128 stands for zero in the data rows.
Every row has a hidden score from 0 to 40. What is each row's score? 20 is about the middle. The score is a weighted sum of the row's numbers plus the product of two more (or one squared), each taken from its middle value.
[114 136 178 168 131  99 106  73 113 147 133  95 118 131 130  87] -> 17
[135 151 174 167 130 126 139 129  87 113 132  97  74 123 154  98] -> 17
[101 114 143 122 126 139 126 118 103 121 129  82  83 131 155 123] -> 22
[148 119 150 171  59 102 166 127  55 153 106 110 124 167 104  64] -> 22
[ 98 134 165 128 141 146 121 113 129 102 121  93  90 126 158 133] -> 14
[191  78 111 140  79 124 211 122 125 108  83 166 169 114  76 130] -> 17
[173 114 146 166 139  98 163 105 131 130 125 144 137 110  92 110] -> 18
[145 139 130 108 188 172 118 154 196  91 101 168 147 102 151 185] -> 19
[115 156 101 108 105 141 118 176  95 120 141 118 116 141 152 131] -> 27
[ 83 193  80  79  91 149  95 190  88 147 155 104  94 142 164 135] -> 22
[152 121  73  95 107 102 125 140 143 147 142 174 167 147 106 156] -> 26
[ 89 181  90  95  92 145 101 185  82 147 167  98  96 143 155 128] -> 26
[142 129 114 103 182 171 132 161 172 105 111 152 141 107 147 168] -> 16
[138 102 126 109 122 193 177 162 124  89  95 138 120 114 136 161] -> 14
[185  79 186 177 111 155 222 134  90  89 100 118 109 105 127  92] -> 14
[127 160 130 155 110 105  95 127 104 143 146 123 138 159 116 101] -> 29
[129  91 127 108 164 146 129 125 170  88 117 154 151 104 134 165] -> 14
[155  84 133 130 150  74 112  95 188 129 111 186 204 125  81 148] -> 27
[125 158 116 115 104 145 127 169  98 125 146 114 104 143 154 132] -> 21
[100 165 115 139  77 109 118 126  64 189 160  78  84 154 129  83] -> 21
[101 141  47  75  94 131  87 152 129 179 144 119 129 148 136 148] -> 21
[162  91 118 139 131  99 154 117 149 132 129 167 166 129  90 129] -> 20
[121 165  85 110  81 131 111 134 131 151 144 142 130 140 111 143] -> 23
[150  55 146 159  71 100 191  86  93 155  89  70 114 107  91  94] -> 9
[ 94 173  32  56  46 115  71 177 112 195 171 134 127 166 117 168] -> 20
[106 144 119 118  93  73  83  85 133 159 128 129 149 150 107 110] -> 22
[139 153 160 172 129  98 112 110 109 130 124 126 149 156 102  94] -> 39
[150 150 119 150  99  76 101 125  99 166 145 130 142 166 106  94] -> 26
[172  98 105 130 138 102 163 117 148 131 137 171 172 122  88 134] -> 22
[ 82 125 181 153 142 140 125 106 100 110 122  62  64 117 167  94] -> 13
[155 124 137 134  74 165 192 167  83  94 117 115 104 128 140 129] -> 18
[114 120  83 104 116 115 127 124 133 176 139 122 135 129 115 119] -> 23
[117 117 152 147 116  69  99  68 129 147 119 118 136 146 104  88] -> 28
[114 126  74  97 116 130 110 144 138 172 151 116 126 131 125 127] -> 20
[ 83 194  59  63  78 160  73 201  95 139 163 124 112 147 168 163] -> 27
[162 133 161 141 174 142 143 152 160  68 115 179 142  97 136 156] -> 26
[ 90 168 127 126 106 121  61  96 126 159 132 120 138 159 121 137] -> 19
[115 132 125 120 112  78  93  93 137 147 128 148 154 154  99 122] -> 26
[ 49 201 121 117 103 165  70 156  59 153 161  33  23 147 198 106] -> 17
[146  79 132 119 120 186 186 122 155  66  88 146 139  88 115 167] -> 13
[139  76 160 134 163 140 149 118 147  84 118 132 122 107 139 140] -> 18
[ 71 190 113 109 129 176  77 156 109 133 128  77  71 128 189 129] -> 13
[117 110  91 117 129 119 130 126 127 177 136 117 128 135 119 111] -> 27
[136 109 146 132 182 145 152 142 137  92 123 121 117 107 154 126] -> 15
[110 100 127 107 141 147 131 116 154  92 120 133 120 107 145 147] -> 31
[138 126 158 152 185 162 139 136 146  92 114 136 112  99 161 140] -> 14
[110 127 158 148 134 103  93  76 137 136 125 133 154 128 118 133] -> 22
[158  91 159 176  99 125 165 124  95 126  97 120 141 140  94  89] -> 24
[110 140 143 144 120 114  92  84 143 149 119 110 135 135 116 113] -> 15
[ 80 152  91  89  60 191 135 185  72 147 125  65  68 129 158 133] -> 11
[ 79 146 106 104  22 137 102 122  73 189 121  75 112 167 104 114] -> 15
[141 145  89 103 132 147 130 175 150  92 128 173 154 113 128 175] -> 29
[167 100 139 140 164 124 149 106 181 117 102 149 153 102 100 145] -> 14
[145 100 207 192 166  83 125  49 134 125 104 120 136 130 100  87] -> 20
[143 144 154 144 133 148 141 147 122 101 141 124 107 117 153 128] -> 18
[ 84 152 124 130  80  76  65  98  82 193 135  86 107 162 113  81] -> 22
[128  86  84 101  58 123 164 103 141 162  99 108 138 116  96 153] -> 10
[103 117 110  84  78 196 143 148 108 103 108 111 106 113 130 164] -> 15
[121 149 120 121 121 135 141 160  95 122 140 117 108 138 153 124] -> 20
[175  85 110 139  70 119 205 133 121 137  90 142 140 130  80 122] -> 17
[ 44 169  82  65  76 157  70 154  93 157 145  80  77 149 178 142] -> 22
[ 88 155 130  94 126 156  94 138 137 104 127 114  96 119 163 159] -> 15
[101 139 118 115 146 159 120 157 116 133 130  92 102 113 169 120] -> 17
[112  96 159 154 131  96 134  69 133 153 125 103 116 103 113  95] -> 20
[ 80 138 201 195 110  91  88  56  67 175 142  38  68 160 139  37] -> 24
[ 89 204  95  85  92 174  81 181 128 119 146 133 104 133 162 163] -> 18
[141 134 129 125 142 134 157 159 128  93 130 157 143 122 138 146] -> 30
[148 153 131 121 124 151 134 164 156  87 122 167 131 104 138 159] -> 21
[139 140 157 149 131 144 133 149 118 103 129 124  99 116 147 112] -> 16
[133 127 160 163 139 124 159 139  73 124 144  97  89 126 160  80] -> 18
[177 104 147 147 173 128 177 139 152  81 119 179 162 109 116 147] -> 23
[167 128 181 192 143  97 138  91 114 113 124 147 161 137 104  92] -> 30
[168  39 131 145  80 118 197  88 156 129  82 139 155 109  64 131] -> 17
[119 124 168 136 144 158 134 106 135  97 115 104 107 103 156 133] -> 12
[130 155  93 101 123 152 116 180 117 115 130 147 126 127 132 162] -> 23
[119 124 133 126 156 158 141 151 131 115 123 113 100 115 165 122] -> 15
[174  63 142 159 163  95 175  98 153 135 110 143 160 107  90 111] -> 15
[148  99 126 139 156 129 148 104 187 143 120 150 152 103  97 142] -> 14
[104 157 123 147  86 105 111 117  74 187 150  87  91 156 129  84] -> 23
[ 84 147 133 128 127 157 123 151  76 149 150  66  60 137 174  89] -> 22
[143 116 114 106 176 168 150 156 170  88 111 153 142 108 154 168] -> 15
[140 118 101 113 142 146 127 120 191 131 112 156 154 114 114 169] -> 15
[124 160  61  81 125 155  95 142 176 145 129 152 157 122 125 179] -> 15
[ 97 189  73  57 141 197  75 180 181 127 129 169 142 102 150 211] -> 18
[108 179 102 126  67  82  75 137  66 183 169 102 121 185 128  86] -> 26
[144  69 100 111  70 122 179 100 129 144 101 131 149 104  57 156] -> 12
[140 122 146 164 147  86 121 109 133 155 132 118 138 146 103  86] -> 20
[148  91 201 189 165  95 140  52 146 123 112 128 145 123  98  90] -> 20
[144 137 164 184 127  94 122 100 107 130 137 134 153 143 110  99] -> 39
[156 102 120 102 119 198 174 173 135  93  97 151 132 102 132 167] -> 13
[ 78 158 168 154 141 152 118 140  86 143 140  64  57 131 177  89] -> 14
[147 111 167 180 150  80 124 102 115 150 129 113 136 138 109  69] -> 23
[ 91 194 132 152  88 117  70 121  62 171 158  74 100 177 144  72] -> 23
[ 85 153 101 110  91  80  56 115 119 173 136 116 137 152 120 118] -> 22
[128 107 137 136 120 108 128  75 159 148 122 127 139 102  92 122] -> 19
[147  74 106 119  58 131 160  98 140 153  94 113 146 109  79 153] -> 8
[103 155 104  98  97  93  70 108 139 163 125 147 154 147 102 135] -> 21
[108 171 139 131 117 153 111 154  93 116 133 113  95 129 141 119] -> 18
[ 95 156 148 142 132 161 122 144  92 136 128  66  69 126 176 108] -> 14
[102 129 138 127 162 154 137 146 119 127 127  98  97 131 158 110] -> 16
[110 175 140 145 134 126  77 120 120 147 131 125 136 148 130 124] -> 31
[108 182 141 129 108 150 111 167  88 122 147  93  82 146 168 114] -> 23
[155 121 105 112 150 143 133 124 193 138 126 172 161 100 112 166] -> 17
[145 148  93  95 130 144 134 164 146 105 132 176 151 119 131 165] -> 20
[116 142 149 139 163 162 128 146 144 105 130 106  93 109 166 129] -> 12
[128 147 102 100 129 156 139 178 117 111 135 152 129 137 135 155] -> 20
[119 162 113 146  80  79  84 128  75 178 155  97 116 185 127  83] -> 24
[128 149  95  96  52 163 152 188  82 115 121 116 104 130 130 137] -> 18
[114 132  50  74 124 132 118 145 162 151 127 160 163 121 112 178] -> 16
